[[135 123 133 132 135 136 121 116 129 127 125]
 [131 128 113 129 134 138 122 135 123 124 114]
 [130 133 123 125 129 130 120 119 123 115 121]
 [130 123 136 129 152 126 120 133 117 135 129]
 [137 121 142 138 134 129 121 111 133 132 137]
 [135 125 135 128 134 133 126 116 126 128 126]
 [119 132 127 142 144 130 115 144 129 131 123]
 [135 118 143 139 134 135 125 116 134 132 132]
 [129 138 129 116 113 121 143 125 127 128 132]
 [129 129 131 119 114 122 145 131 132 142 138]
 [131 136 146 140 146 132 117 118 120 119 111]
 [124 141 138 131 124 118 140 142 124 135 125]
 [132 146 138 130 128 112 132 131 118 131 127]]
The entry in the bottom-right corner -> 127
The first entry in reading order?
Answer: 135
The smallest entry in the first row?
Answer: 116
The smallest entry in the last column?
Answer: 111
The bottom-left entry: 132
The second entry, reading row by row?
Answer: 123
The 1st entry on the diagonal from the top-right corner: 125
The third entry in reading order: 133
The fourth entry, reading row by row?
Answer: 132
The top entry of the column that holds the largest entry is 135
The last entry of the largest entry's row?
Answer: 129
The smallest entry in the last row -> 112
The entry directly above the centre entry?
Answer: 133
The entry directly above the largest entry?
Answer: 129
The entry directly below the centre entry?
Answer: 135
The smallest entry in the first column?
Answer: 119
The first entry in the row that holds the largest entry?
Answer: 130
The largest entry in the first row: 136
The maximum?
Answer: 152
The largest entry in the last column?
Answer: 138
The second entry on the diagonal from the top-right corner -> 124
The 5th entry from the end, reading row by row -> 132
The 2nd entry from the end, reading row by row: 131
The largest entry in the last row -> 146

m =
array([[114, 131, 134, 143, 128, 119, 123],
       [118, 133, 120, 130, 121, 133, 115],
       [130, 131, 137, 126, 132, 138, 131],
       [121, 124, 117, 114, 112, 139, 133],
       [116, 129, 129, 125, 119, 137, 132],
       [133, 125, 131, 113, 124, 142, 142],
       [144, 124, 106, 119, 127, 123, 116],
       [127, 125, 117, 115, 116, 137, 131]])
The 4th-last entry, reading row by row is 115
The entry just left of the smallest entry -> 124
The first entry in the row that holds the smallest entry -> 144
Which number is the entry directly above 106?
A: 131
Which number is the third-last entry, reading row by row?
A: 116
Which number is the smallest entry in the first row?
A: 114
The entry in the bottom-left corner -> 127
The bottom-right entry is 131
Which number is the second entry, reading row by row?
A: 131
Which number is the fifth-last entry, reading row by row?
A: 117
The largest entry in the first row is 143
Which number is the entry just left of 120?
A: 133
The top-right entry is 123
The last entry in the row that holds the smallest entry -> 116
Which number is the largest entry in the last row?
A: 137
The 3rd entry, reading row by row -> 134
The entry just right of the smallest entry is 119
Which number is the third entry on the main diagonal?
A: 137
Which number is the entry directly above the largest entry?
A: 133
The 2nd smallest entry is 112
Which number is the largest entry in the last column?
A: 142

arr =
[[109 120 127 127 125 133 134 117]
 [122 105 120 127 135 132 136 108]
 [118 114 121 133 136 128 134 123]
 [129 133 136 119 117 134 126 118]
 [128 138 129 129 127 131 128 136]
 [134 122 125 129 133 125 128 127]
 [134 136 137 118 116 134 124 119]
 [131 124 125 130 133 126 129 129]
 [142 122 138 118 120 119 120 117]]
The 1st entry in reading order: 109
Give the entry just right of 114.
121
The entry directly above the smallest entry is 120
The entry just left of 132: 135
The top-right entry -> 117
Give the largest entry in the last row.
142
The 2nd-last entry, reading row by row -> 120
Give the minimum.
105
Give the bottom entry of the column that holds the smallest entry.
122
Give the 3rd entry on the diagonal from the top-right corner.
128
Give the fifth entry from the end, reading row by row.
118
Give the first entry of the smallest entry's row.
122
The entry directly below the smallest entry: 114
Give the largest entry in the first row.
134
Give the entry just right of the smallest entry.
120
The fourth entry from the end, reading row by row -> 120
The bottom-right entry is 117
The 3rd entry in reading order: 127
Give the 2nd entry on the diagonal from the top-right corner.
136
Give the last entry of the smallest entry's row.
108
The fifth entry in reading order is 125
Give the entry just left of 135.
127
The largest entry in the last column -> 136

x =
137,122,140,124,124,132,143,115,126,113,101,144,111,142
120,114,132,128,153,148,137,114,116,136,140,143,140,152
127,150,110,112,125,156,111,139,152,125,101,155,155,116
108,141,152,140,110,123,149,129,147,117,102,142,104,114
132,107,123,155,121,118,108,116,153,136,121,113,143,139
100,138,117,132,156,117,128,111,155,129,127,149,146,150
145,156,142,134,145,141,150,106,155,125,115,103,137,148
107,156,102,126,153,118,121,127,155,137,126,146,149,116
152,135,142,129,148,128,101,146,129,130,118,124,155,149
116,105,134,126,107,132,102,150,108,145,114,134,107,127
127,144,102,138,137,125,121,110,132,103,104,102,124,120
110,118,156,137,105,154,131,140,123,149,154,140,141,156
153,147,130,112,123,105,110,139,136,147,150,143,121,134
155,148,135,112,141,138,137,136,100,104,140,122,143,107
112,156,100,148,120,101,141,156,143,147,134,140,141,142
Counting starts at 1.
The entry in row 3 and column 1? 127
The bottom-right entry? 142
The entry in row 2 and column 1 -> 120
The entry in row 2 and column 2? 114
The entry in the bottom-left corner? 112
The entry at row 3, column 2: 150
The top-left entry: 137
The top-right entry: 142
The entry in row 1 and column 2? 122
The entry at row 2, column 3 is 132
The entry directly above 131? 121
